In the data rows, zero lies at 4.5, halfway between 4 and 5.
Here are some points, one per row:
vec![5, 6, 6, 6, 8, 4, 6, 8, 1, 4, 6, 5, 5, 5, 3, 6, 7, 7, 5, 5, 6, 4, 4,
     2, 5, 4, 3, 4, 2, 3, 4, 7, 5, 4, 6, 3, 1, 5, 8]
vec![3, 5, 3, 5, 7, 4, 4, 6, 6, 5, 7, 5, 2, 5, 3, 5, 4, 4, 4, 8, 6, 3, 3,
     5, 5, 3, 5, 4, 5, 4, 4, 6, 5, 3, 7, 4, 5, 8, 6]
vec![5, 6, 5, 4, 8, 5, 5, 8, 2, 4, 6, 4, 5, 5, 4, 6, 6, 6, 6, 5, 6, 5, 4,
     3, 6, 4, 3, 4, 4, 3, 3, 8, 5, 4, 6, 3, 2, 6, 7]
vec![5, 3, 5, 7, 1, 2, 5, 3, 6, 6, 5, 2, 4, 5, 5, 4, 7, 3, 4, 3, 3, 1, 7,
     8, 1, 6, 8, 5, 4, 6, 2, 5, 7, 6, 8, 5, 8, 2, 5]
vec![2, 2, 6, 1, 5, 4, 6, 1, 6, 4, 3, 4, 3, 4, 4, 1, 1, 7, 5, 5, 5, 4, 5,
     6, 6, 4, 4, 3, 8, 5, 4, 2, 4, 1, 5, 4, 2, 8, 5]
vec![5, 4, 6, 2, 3, 5, 7, 3, 2, 4, 6, 1, 7, 2, 7, 4, 3, 4, 7, 1, 4, 5, 5,
     5, 7, 4, 5, 2, 6, 6, 3, 6, 3, 3, 2, 5, 3, 6, 1]
vec![5, 2, 4, 6, 2, 2, 3, 3, 5, 5, 4, 3, 5, 7, 5, 4, 4, 2, 3, 2, 1, 3, 5,
     8, 3, 7, 7, 5, 4, 3, 1, 1, 8, 7, 4, 6, 6, 2, 5]
vec![6, 4, 7, 5, 4, 5, 5, 6, 3, 3, 3, 6, 6, 6, 2, 6, 5, 6, 3, 4, 3, 5, 3,
     3, 3, 5, 6, 5, 4, 3, 5, 3, 3, 6, 4, 2, 4, 4, 6]
vec![4, 1, 5, 5, 2, 4, 5, 3, 5, 4, 4, 2, 4, 8, 8, 3, 5, 2, 3, 1, 1, 4, 6,
     7, 5, 7, 8, 4, 5, 4, 1, 1, 8, 6, 5, 6, 6, 1, 5]
vec![5, 5, 6, 5, 5, 6, 1, 4, 4, 3, 2, 5, 7, 6, 1, 8, 5, 4, 1, 6, 4, 6, 3,
     5, 6, 8, 7, 6, 2, 5, 4, 4, 4, 8, 3, 3, 5, 3, 5]
vec![7, 3, 4, 7, 2, 3, 4, 4, 5, 5, 5, 3, 5, 5, 4, 4, 5, 3, 5, 4, 2, 1, 6,
     7, 3, 7, 6, 6, 3, 5, 2, 3, 7, 6, 6, 7, 6, 1, 5]
vec![3, 7, 1, 3, 6, 8, 3, 6, 7, 7, 4, 6, 3, 4, 5, 5, 3, 5, 4, 7, 7, 7, 4,
     6, 5, 1, 3, 3, 6, 6, 5, 6, 5, 4, 5, 7, 7, 5, 4]
vec![1, 1, 5, 3, 4, 4, 6, 1, 7, 4, 2, 4, 3, 5, 4, 1, 1, 8, 4, 4, 5, 5, 6,
     5, 4, 5, 5, 2, 8, 4, 5, 2, 5, 2, 6, 4, 2, 7, 6]
vec![2, 3, 4, 2, 5, 8, 6, 3, 3, 1, 2, 3, 4, 2, 3, 5, 4, 5, 6, 3, 5, 4, 4,
     3, 7, 3, 3, 4, 5, 4, 2, 3, 5, 3, 5, 5, 3, 6, 2]
vec![8, 5, 4, 6, 3, 3, 4, 4, 4, 6, 6, 5, 4, 4, 4, 3, 4, 3, 6, 4, 3, 2, 6,
     5, 2, 6, 5, 6, 1, 5, 6, 4, 6, 5, 6, 6, 6, 3, 4]
vec![3, 3, 3, 3, 1, 6, 8, 5, 6, 1, 6, 4, 8, 7, 5, 5, 6, 4, 3, 5, 4, 5, 1,
     4, 3, 5, 3, 6, 6, 6, 8, 5, 2, 6, 1, 1, 5, 6, 6]
vec![4, 5, 8, 4, 4, 5, 2, 4, 4, 3, 3, 5, 6, 6, 1, 7, 5, 4, 1, 7, 3, 7, 3,
     5, 6, 8, 7, 6, 3, 7, 4, 4, 4, 7, 4, 3, 5, 3, 5]
vec![4, 4, 5, 4, 5, 4, 4, 5, 3, 5, 1, 4, 4, 4, 4, 4, 4, 4, 4, 2, 2, 3, 4,
     3, 4, 5, 5, 5, 5, 2, 3, 4, 3, 4, 4, 4, 4, 5, 4]
vec![4, 7, 2, 4, 6, 7, 3, 5, 6, 6, 4, 5, 3, 3, 7, 5, 3, 4, 3, 5, 7, 8, 5,
     5, 6, 2, 3, 3, 6, 7, 5, 5, 4, 5, 3, 6, 7, 4, 4]
vec![7, 4, 4, 6, 3, 3, 5, 4, 5, 5, 5, 4, 4, 4, 5, 4, 4, 3, 5, 4, 2, 2, 6,
     6, 2, 6, 6, 6, 4, 5, 4, 3, 7, 5, 7, 6, 6, 2, 4]
vec![3, 3, 5, 3, 4, 5, 6, 2, 5, 4, 3, 3, 4, 4, 4, 2, 2, 7, 5, 3, 5, 4, 5,
     6, 5, 4, 4, 3, 7, 5, 3, 3, 4, 1, 4, 4, 3, 7, 4]
vec![4, 3, 6, 2, 3, 5, 7, 3, 3, 4, 5, 1, 6, 3, 6, 4, 3, 5, 6, 3, 5, 5, 5,
     5, 7, 5, 4, 3, 6, 5, 3, 5, 4, 2, 2, 5, 3, 6, 1]
vec![3, 8, 1, 5, 6, 6, 1, 5, 8, 8, 4, 4, 1, 1, 6, 5, 2, 6, 3, 6, 8, 8, 4,
     6, 5, 2, 4, 1, 7, 7, 6, 4, 6, 4, 4, 5, 8, 3, 3]
vec![3, 4, 4, 3, 3, 5, 6, 5, 3, 2, 8, 4, 5, 6, 7, 6, 7, 5, 4, 4, 5, 6, 2,
     4, 8, 5, 4, 4, 5, 4, 6, 5, 1, 5, 2, 3, 4, 5, 7]
vec![8, 2, 8, 1, 5, 1, 3, 2, 7, 5, 1, 3, 5, 1, 4, 4, 8, 5, 8, 4, 3, 2, 2,
     3, 6, 6, 1, 5, 4, 1, 5, 5, 3, 4, 4, 4, 5, 5, 3]
vec![4, 4, 5, 4, 3, 7, 8, 7, 4, 2, 4, 4, 6, 8, 3, 5, 6, 5, 3, 2, 3, 4, 3,
     3, 1, 4, 4, 5, 3, 1, 6, 4, 1, 6, 3, 2, 3, 5, 6]
vec![6, 7, 3, 6, 6, 6, 3, 3, 6, 6, 4, 5, 2, 3, 6, 3, 2, 8, 8, 7, 7, 5, 6,
     7, 3, 5, 6, 2, 6, 8, 7, 4, 3, 4, 5, 5, 6, 4, 3]
vec![6, 6, 3, 7, 5, 2, 4, 5, 5, 7, 5, 7, 4, 3, 5, 2, 5, 2, 7, 5, 4, 4, 8,
     2, 4, 3, 2, 7, 3, 4, 6, 7, 5, 3, 5, 6, 3, 4, 3]
vec![6, 6, 6, 6, 7, 4, 6, 7, 1, 4, 5, 6, 5, 5, 3, 6, 6, 6, 5, 5, 6, 3, 4,
     1, 4, 5, 3, 4, 4, 2, 4, 7, 4, 5, 6, 3, 1, 5, 8]
vec![3, 6, 3, 8, 6, 1, 5, 5, 5, 5, 5, 8, 5, 3, 6, 2, 6, 1, 7, 5, 5, 3, 7,
     1, 5, 3, 2, 8, 3, 3, 5, 6, 6, 3, 4, 6, 4, 4, 2]
vec![5, 4, 7, 4, 5, 6, 2, 4, 4, 3, 3, 6, 7, 7, 3, 7, 4, 4, 2, 6, 4, 6, 2,
     4, 4, 6, 6, 5, 3, 6, 5, 2, 3, 6, 3, 2, 5, 4, 5]
vec![7, 5, 4, 4, 4, 3, 3, 4, 3, 7, 5, 7, 3, 4, 5, 3, 6, 3, 5, 3, 4, 4, 5,
     4, 3, 4, 2, 7, 4, 5, 8, 5, 6, 5, 6, 5, 5, 4, 4]
vec![6, 6, 2, 4, 6, 7, 4, 6, 8, 8, 5, 8, 3, 5, 6, 8, 3, 5, 4, 8, 6, 6, 5,
     6, 4, 1, 4, 4, 6, 3, 6, 4, 6, 4, 5, 7, 7, 5, 2]
vec![2, 5, 5, 5, 5, 3, 4, 7, 3, 6, 4, 6, 1, 4, 5, 4, 4, 3, 6, 5, 4, 6, 7,
     4, 5, 3, 5, 7, 5, 4, 3, 8, 2, 5, 4, 8, 5, 3, 3]
vec![6, 5, 4, 5, 4, 3, 4, 4, 4, 6, 7, 6, 4, 4, 5, 3, 5, 3, 5, 4, 4, 3, 6,
     4, 3, 4, 4, 6, 2, 5, 7, 5, 6, 5, 7, 5, 5, 3, 4]
vec![5, 4, 6, 5, 4, 5, 2, 4, 4, 3, 3, 6, 8, 6, 2, 6, 5, 4, 2, 6, 4, 6, 3,
     4, 4, 6, 6, 5, 4, 4, 5, 3, 4, 7, 3, 1, 4, 3, 5]
vec![1, 4, 4, 3, 3, 4, 5, 5, 2, 2, 8, 3, 6, 6, 8, 7, 8, 6, 5, 4, 6, 7, 1,
     4, 8, 6, 5, 3, 5, 6, 5, 6, 2, 5, 1, 4, 4, 6, 7]
vec![5, 6, 2, 8, 5, 3, 4, 6, 5, 5, 6, 7, 6, 2, 6, 3, 6, 1, 6, 6, 5, 3, 8,
     2, 4, 3, 1, 8, 1, 4, 6, 6, 6, 3, 5, 8, 4, 5, 3]
vec![4, 5, 3, 6, 7, 4, 5, 6, 5, 5, 7, 5, 3, 5, 3, 5, 4, 5, 4, 6, 6, 4, 3,
     4, 4, 3, 5, 4, 5, 3, 4, 6, 5, 3, 8, 4, 4, 6, 6]
vec![4, 8, 3, 5, 6, 5, 3, 5, 6, 6, 6, 3, 2, 3, 6, 5, 3, 5, 4, 6, 8, 6, 4,
     5, 5, 2, 5, 1, 5, 8, 7, 5, 5, 4, 3, 5, 6, 4, 4]
vec![4, 3, 5, 3, 4, 6, 7, 2, 4, 3, 4, 2, 5, 3, 4, 3, 3, 6, 6, 3, 5, 5, 5,
     6, 6, 4, 4, 3, 7, 6, 3, 4, 4, 2, 3, 4, 3, 7, 3]
vec![6, 5, 7, 4, 4, 6, 5, 6, 4, 3, 3, 5, 6, 6, 2, 6, 5, 6, 2, 3, 3, 5, 4,
     3, 2, 5, 6, 5, 3, 2, 4, 3, 3, 8, 5, 3, 4, 4, 6]
These points spread out most along one direction. How far along it is each point below, from 0 to 99? 50 is the average, and the first point above lies past it. One standard deviation of the points above along it is 16.
vec![4, 7, 2, 4, 6, 7, 3, 5, 6, 6, 4, 5, 3, 3, 7, 5, 3, 4, 3, 5, 7, 8, 5,
     5, 6, 2, 3, 3, 6, 7, 5, 5, 4, 5, 3, 6, 7, 4, 4] 27
vec![7, 5, 4, 4, 4, 3, 3, 4, 3, 7, 5, 7, 3, 4, 5, 3, 6, 3, 5, 3, 4, 4, 5,
     4, 3, 4, 2, 7, 4, 5, 8, 5, 6, 5, 6, 5, 5, 4, 4] 43
vec![2, 2, 6, 1, 5, 4, 6, 1, 6, 4, 3, 4, 3, 4, 4, 1, 1, 7, 5, 5, 5, 4, 5,
     6, 6, 4, 4, 3, 8, 5, 4, 2, 4, 1, 5, 4, 2, 8, 5] 43
vec![5, 5, 6, 5, 5, 6, 1, 4, 4, 3, 2, 5, 7, 6, 1, 8, 5, 4, 1, 6, 4, 6, 3,
     5, 6, 8, 7, 6, 2, 5, 4, 4, 4, 8, 3, 3, 5, 3, 5] 73
vec![4, 5, 3, 6, 7, 4, 5, 6, 5, 5, 7, 5, 3, 5, 3, 5, 4, 5, 4, 6, 6, 4, 3,
     4, 4, 3, 5, 4, 5, 3, 4, 6, 5, 3, 8, 4, 4, 6, 6] 41
vec![5, 2, 4, 6, 2, 2, 3, 3, 5, 5, 4, 3, 5, 7, 5, 4, 4, 2, 3, 2, 1, 3, 5,
     8, 3, 7, 7, 5, 4, 3, 1, 1, 8, 7, 4, 6, 6, 2, 5] 69
vec![4, 5, 8, 4, 4, 5, 2, 4, 4, 3, 3, 5, 6, 6, 1, 7, 5, 4, 1, 7, 3, 7, 3,
     5, 6, 8, 7, 6, 3, 7, 4, 4, 4, 7, 4, 3, 5, 3, 5] 72
vec![3, 3, 5, 3, 4, 5, 6, 2, 5, 4, 3, 3, 4, 4, 4, 2, 2, 7, 5, 3, 5, 4, 5,
     6, 5, 4, 4, 3, 7, 5, 3, 3, 4, 1, 4, 4, 3, 7, 4] 46
vec![1, 4, 4, 3, 3, 4, 5, 5, 2, 2, 8, 3, 6, 6, 8, 7, 8, 6, 5, 4, 6, 7, 1,
     4, 8, 6, 5, 3, 5, 6, 5, 6, 2, 5, 1, 4, 4, 6, 7] 59
vec![3, 8, 1, 5, 6, 6, 1, 5, 8, 8, 4, 4, 1, 1, 6, 5, 2, 6, 3, 6, 8, 8, 4,
     6, 5, 2, 4, 1, 7, 7, 6, 4, 6, 4, 4, 5, 8, 3, 3] 15
vec![6, 4, 7, 5, 4, 5, 5, 6, 3, 3, 3, 6, 6, 6, 2, 6, 5, 6, 3, 4, 3, 5, 3,
     3, 3, 5, 6, 5, 4, 3, 5, 3, 3, 6, 4, 2, 4, 4, 6] 71
vec![3, 6, 3, 8, 6, 1, 5, 5, 5, 5, 5, 8, 5, 3, 6, 2, 6, 1, 7, 5, 5, 3, 7,
     1, 5, 3, 2, 8, 3, 3, 5, 6, 6, 3, 4, 6, 4, 4, 2] 35
vec![3, 3, 3, 3, 1, 6, 8, 5, 6, 1, 6, 4, 8, 7, 5, 5, 6, 4, 3, 5, 4, 5, 1,
     4, 3, 5, 3, 6, 6, 6, 8, 5, 2, 6, 1, 1, 5, 6, 6] 66
